In the data rows, the value 128 means zero.
Here is a table of points, one per row:
[142, 121, 127, 092, 108, 133, 134, 096, 152, 079, 111, 103, 162, 092, 142, 136, 123, 155, 111, 229, 121, 167, 166, 125, 141, 171, 197, 120, 129, 175, 110, 134]
[148, 118, 118, 076, 069, 104, 135, 075, 122, 081, 119, 136, 119, 127, 133, 146, 132, 160, 122, 159, 145, 144, 107, 111, 119, 157, 160, 120, 160, 148, 131, 120]
[082, 122, 144, 159, 127, 123, 137, 166, 125, 176, 134, 133, 151, 109, 151, 104, 133, 101, 096, 124, 129, 078, 113, 132, 158, 153, 090, 134, 125, 102, 103, 117]
[133, 130, 139, 117, 099, 138, 100, 134, 127, 144, 115, 137, 106, 132, 121, 186, 131, 130, 110, 065, 145, 117, 133, 138, 098, 127, 078, 134, 100, 146, 087, 102]
[117, 139, 134, 084, 158, 132, 119, 118, 130, 147, 139, 100, 155, 130, 107, 164, 143, 159, 149, 174, 129, 149, 114, 117, 176, 093, 094, 127, 151, 143, 101, 094]
[158, 128, 133, 134, 114, 119, 134, 114, 108, 123, 120, 136, 138, 132, 139, 139, 144, 146, 142, 097, 092, 113, 130, 130, 140, 151, 081, 141, 145, 078, 101, 103]
[067, 111, 098, 157, 221, 103, 135, 112, 139, 118, 173, 181, 114, 168, 151, 120, 164, 083, 124, 140, 119, 122, 152, 095, 057, 100, 109, 128, 151, 112, 211, 176]
[154, 150, 123, 167, 123, 152, 077, 062, 133, 133, 120, 142, 093, 128, 120, 119, 133, 168, 106, 108, 151, 102, 136, 132, 155, 121, 107, 127, 145, 090, 142, 130]
[112, 127, 150, 145, 111, 143, 156, 155, 118, 167, 111, 123, 129, 107, 102, 149, 145, 146, 126, 058, 109, 142, 122, 148, 140, 121, 061, 141, 097, 106, 100, 126]
[092, 140, 095, 148, 158, 112, 136, 094, 111, 070, 161, 174, 097, 157, 130, 118, 158, 067, 122, 068, 119, 124, 126, 098, 083, 166, 156, 137, 130, 127, 207, 149]
[113, 116, 150, 149, 230, 119, 128, 099, 129, 169, 131, 133, 137, 122, 122, 120, 084, 088, 106, 034, 110, 155, 183, 110, 075, 138, 148, 122, 092, 056, 150, 144]
[093, 135, 107, 140, 196, 101, 130, 121, 125, 177, 141, 163, 101, 165, 118, 162, 154, 066, 089, 115, 129, 133, 159, 083, 064, 102, 162, 102, 097, 093, 195, 152]
[143, 150, 104, 127, 164, 103, 077, 080, 099, 111, 121, 153, 104, 178, 127, 134, 136, 129, 117, 113, 133, 166, 129, 108, 083, 127, 175, 108, 141, 133, 206, 159]
[130, 134, 134, 118, 134, 132, 146, 149, 110, 137, 128, 105, 149, 151, 109, 128, 116, 127, 130, 095, 126, 114, 164, 131, 115, 100, 116, 141, 130, 161, 097, 138]
[143, 129, 136, 173, 154, 106, 114, 133, 121, 111, 136, 136, 106, 147, 163, 165, 108, 053, 118, 095, 090, 150, 185, 118, 060, 107, 156, 095, 113, 063, 202, 159]
[164, 122, 119, 141, 065, 133, 113, 097, 135, 079, 144, 114, 172, 111, 121, 170, 111, 140, 171, 255, 123, 130, 109, 141, 171, 110, 154, 141, 139, 127, 089, 104]
[174, 131, 112, 114, 157, 145, 093, 125, 118, 100, 147, 146, 124, 144, 117, 142, 146, 119, 126, 064, 163, 089, 086, 110, 168, 098, 103, 149, 124, 096, 154, 137]
[075, 124, 145, 139, 126, 133, 144, 189, 116, 149, 123, 126, 134, 117, 143, 098, 137, 143, 097, 070, 127, 117, 120, 153, 120, 154, 086, 156, 105, 136, 106, 131]
[161, 139, 129, 087, 019, 124, 168, 080, 144, 113, 131, 109, 119, 135, 130, 163, 131, 163, 133, 203, 132, 201, 154, 148, 162, 158, 125, 112, 149, 153, 147, 123]
[036, 119, 159, 150, 231, 104, 121, 139, 145, 139, 130, 118, 129, 151, 144, 162, 096, 040, 112, 074, 095, 142, 174, 106, 077, 123, 124, 113, 114, 070, 174, 138]
[188, 105, 122, 133, 085, 134, 149, 156, 129, 166, 117, 125, 153, 118, 110, 109, 103, 124, 157, 087, 101, 151, 129, 136, 138, 087, 093, 121, 124, 108, 120, 103]
[140, 146, 130, 117, 126, 148, 119, 151, 171, 124, 121, 114, 136, 143, 132, 166, 137, 130, 125, 177, 088, 086, 163, 134, 164, 111, 057, 105, 118, 112, 125, 106]
[188, 149, 104, 160, 150, 146, 093, 118, 111, 101, 126, 138, 143, 114, 139, 100, 158, 137, 146, 073, 133, 072, 100, 123, 146, 105, 192, 118, 139, 125, 153, 142]
[108, 129, 109, 103, 216, 136, 143, 132, 105, 132, 137, 173, 088, 113, 137, 117, 169, 095, 123, 138, 125, 143, 128, 106, 072, 130, 136, 122, 133, 112, 234, 158]
[160, 116, 109, 072, 151, 110, 100, 101, 122, 124, 140, 160, 108, 179, 126, 161, 166, 115, 105, 117, 121, 146, 146, 097, 099, 138, 212, 154, 145, 138, 197, 130]
[144, 133, 128, 089, 098, 108, 141, 047, 129, 084, 148, 132, 115, 146, 158, 169, 147, 158, 130, 182, 127, 188, 076, 123, 093, 177, 166, 129, 161, 133, 148, 128]
[103, 133, 104, 159, 178, 142, 078, 161, 106, 084, 133, 147, 163, 167, 157, 111, 139, 121, 128, 072, 128, 117, 091, 123, 134, 094, 122, 118, 134, 162, 165, 137]
[128, 131, 148, 134, 211, 116, 127, 131, 143, 159, 125, 133, 131, 123, 114, 081, 098, 133, 143, 000, 105, 109, 141, 171, 137, 083, 069, 093, 120, 056, 148, 133]
[140, 129, 098, 128, 163, 127, 112, 046, 135, 063, 133, 157, 110, 175, 139, 161, 137, 117, 129, 172, 148, 184, 137, 094, 075, 153, 180, 129, 170, 123, 152, 142]
[123, 130, 135, 185, 126, 146, 137, 196, 127, 166, 124, 106, 109, 102, 120, 075, 110, 118, 130, 127, 142, 104, 122, 138, 139, 119, 090, 137, 096, 138, 095, 138]
[111, 131, 138, 068, 097, 118, 129, 077, 115, 080, 132, 132, 120, 104, 136, 151, 111, 136, 150, 154, 157, 136, 117, 101, 137, 143, 186, 123, 172, 138, 159, 125]
[206, 135, 139, 139, 088, 140, 165, 167, 120, 160, 126, 102, 126, 158, 138, 080, 122, 117, 153, 163, 116, 096, 121, 140, 141, 112, 125, 117, 100, 158, 077, 142]
[130, 122, 134, 130, 121, 143, 142, 186, 120, 180, 122, 117, 130, 143, 126, 071, 126, 121, 135, 122, 130, 091, 150, 141, 124, 145, 135, 158, 125, 148, 111, 116]
[126, 132, 100, 160, 145, 096, 104, 068, 143, 095, 131, 143, 083, 153, 145, 175, 124, 107, 120, 105, 143, 138, 099, 107, 089, 133, 211, 141, 159, 148, 160, 133]
[153, 115, 136, 124, 128, 129, 126, 164, 103, 138, 126, 112, 110, 100, 145, 121, 136, 104, 138, 156, 131, 136, 123, 146, 121, 164, 132, 141, 088, 134, 122, 104]
[061, 123, 130, 115, 047, 148, 146, 153, 123, 147, 142, 100, 161, 141, 125, 097, 138, 209, 119, 136, 119, 100, 113, 165, 166, 145, 151, 147, 143, 128, 070, 142]
[194, 110, 120, 126, 063, 101, 112, 105, 147, 154, 136, 117, 136, 127, 117, 121, 123, 144, 149, 122, 113, 146, 148, 149, 155, 106, 084, 123, 132, 120, 145, 126]
[149, 106, 129, 115, 096, 128, 151, 087, 147, 087, 100, 130, 102, 109, 145, 168, 108, 178, 140, 171, 164, 175, 105, 107, 150, 181, 171, 114, 162, 135, 134, 105]
[125, 119, 137, 144, 118, 134, 124, 156, 133, 122, 123, 122, 140, 102, 120, 115, 108, 149, 148, 170, 109, 122, 166, 108, 167, 091, 123, 123, 107, 099, 109, 120]
[140, 118, 126, 131, 057, 133, 143, 153, 122, 088, 143, 109, 149, 103, 111, 109, 145, 150, 133, 171, 133, 096, 084, 156, 150, 121, 158, 126, 157, 153, 103, 116]
[122, 134, 144, 178, 113, 136, 134, 155, 128, 117, 136, 107, 148, 123, 091, 099, 113, 127, 133, 111, 106, 142, 133, 148, 161, 122, 112, 157, 108, 147, 092, 149]
[096, 123, 134, 115, 117, 132, 122, 130, 135, 106, 154, 134, 163, 115, 111, 107, 123, 150, 123, 159, 151, 140, 137, 136, 168, 149, 114, 134, 096, 103, 109, 105]
[137, 133, 119, 106, 093, 144, 138, 189, 128, 143, 141, 103, 144, 118, 112, 107, 124, 145, 147, 149, 123, 130, 117, 135, 127, 103, 120, 146, 088, 148, 092, 137]
[090, 117, 126, 123, 096, 136, 149, 155, 135, 159, 096, 115, 122, 120, 117, 131, 113, 142, 122, 180, 151, 137, 136, 140, 139, 128, 098, 111, 098, 135, 094, 123]
[170, 124, 135, 154, 128, 145, 135, 123, 127, 141, 131, 130, 151, 131, 119, 127, 138, 114, 159, 140, 146, 132, 130, 152, 139, 155, 056, 089, 141, 115, 115, 112]
There is one direction along which these points spread out most. Take the direction at right angles to it along which they spread out most. Go by this last direction. For each point below, how far along it does it lie, from 0 to 99? 50 is the average, and the first point above lies past it. One standard deviation of the points above along it is 16.
[066, 124, 137, 095, 074, 124, 131, 056, 145, 117, 117, 137, 105, 108, 139, 142, 112, 171, 110, 203, 143, 191, 088, 113, 104, 187, 160, 120, 175, 136, 147, 121] 79
[109, 132, 136, 169, 160, 146, 157, 179, 138, 113, 099, 100, 135, 133, 141, 112, 093, 109, 155, 105, 109, 100, 109, 126, 157, 112, 099, 108, 120, 184, 082, 120] 32
[166, 110, 145, 132, 075, 151, 110, 092, 124, 117, 118, 121, 191, 087, 157, 123, 123, 163, 122, 214, 135, 146, 085, 136, 116, 106, 133, 151, 147, 139, 113, 119] 62
[103, 137, 134, 140, 101, 108, 152, 177, 130, 159, 125, 128, 146, 141, 130, 140, 133, 120, 111, 142, 118, 131, 115, 133, 158, 118, 093, 115, 139, 140, 101, 118] 40
[151, 148, 117, 131, 161, 121, 122, 161, 124, 142, 141, 109, 141, 122, 120, 131, 105, 129, 129, 120, 122, 111, 142, 160, 149, 084, 182, 123, 096, 156, 078, 124] 42
[105, 133, 124, 059, 162, 125, 123, 166, 143, 167, 111, 128, 107, 102, 109, 113, 145, 135, 124, 099, 159, 077, 153, 130, 117, 168, 111, 124, 123, 133, 057, 120] 36
[128, 112, 142, 114, 165, 122, 134, 179, 118, 142, 133, 118, 116, 100, 107, 058, 120, 122, 122, 096, 116, 085, 132, 116, 140, 134, 117, 132, 113, 154, 108, 140] 32
[108, 136, 138, 077, 126, 147, 148, 143, 147, 133, 098, 104, 137, 109, 121, 082, 119, 173, 131, 175, 134, 108, 123, 142, 137, 134, 137, 132, 116, 128, 071, 123] 46
[113, 128, 131, 152, 161, 133, 115, 154, 120, 166, 113, 124, 106, 101, 107, 132, 128, 140, 122, 096, 125, 078, 124, 148, 119, 098, 061, 152, 092, 151, 086, 112] 27
[110, 132, 148, 166, 117, 102, 124, 182, 133, 142, 108, 108, 120, 089, 136, 110, 103, 113, 100, 094, 139, 103, 155, 138, 139, 121, 137, 147, 097, 146, 082, 135] 32
[159, 130, 107, 111, 103, 145, 149, 060, 128, 113, 130, 151, 091, 139, 114, 169, 123, 089, 120, 150, 154, 145, 090, 111, 104, 138, 167, 131, 194, 154, 159, 136] 74
[109, 144, 146, 126, 118, 137, 116, 100, 134, 141, 129, 138, 120, 131, 136, 130, 148, 108, 156, 144, 145, 147, 104, 133, 165, 126, 121, 137, 130, 140, 171, 122] 54
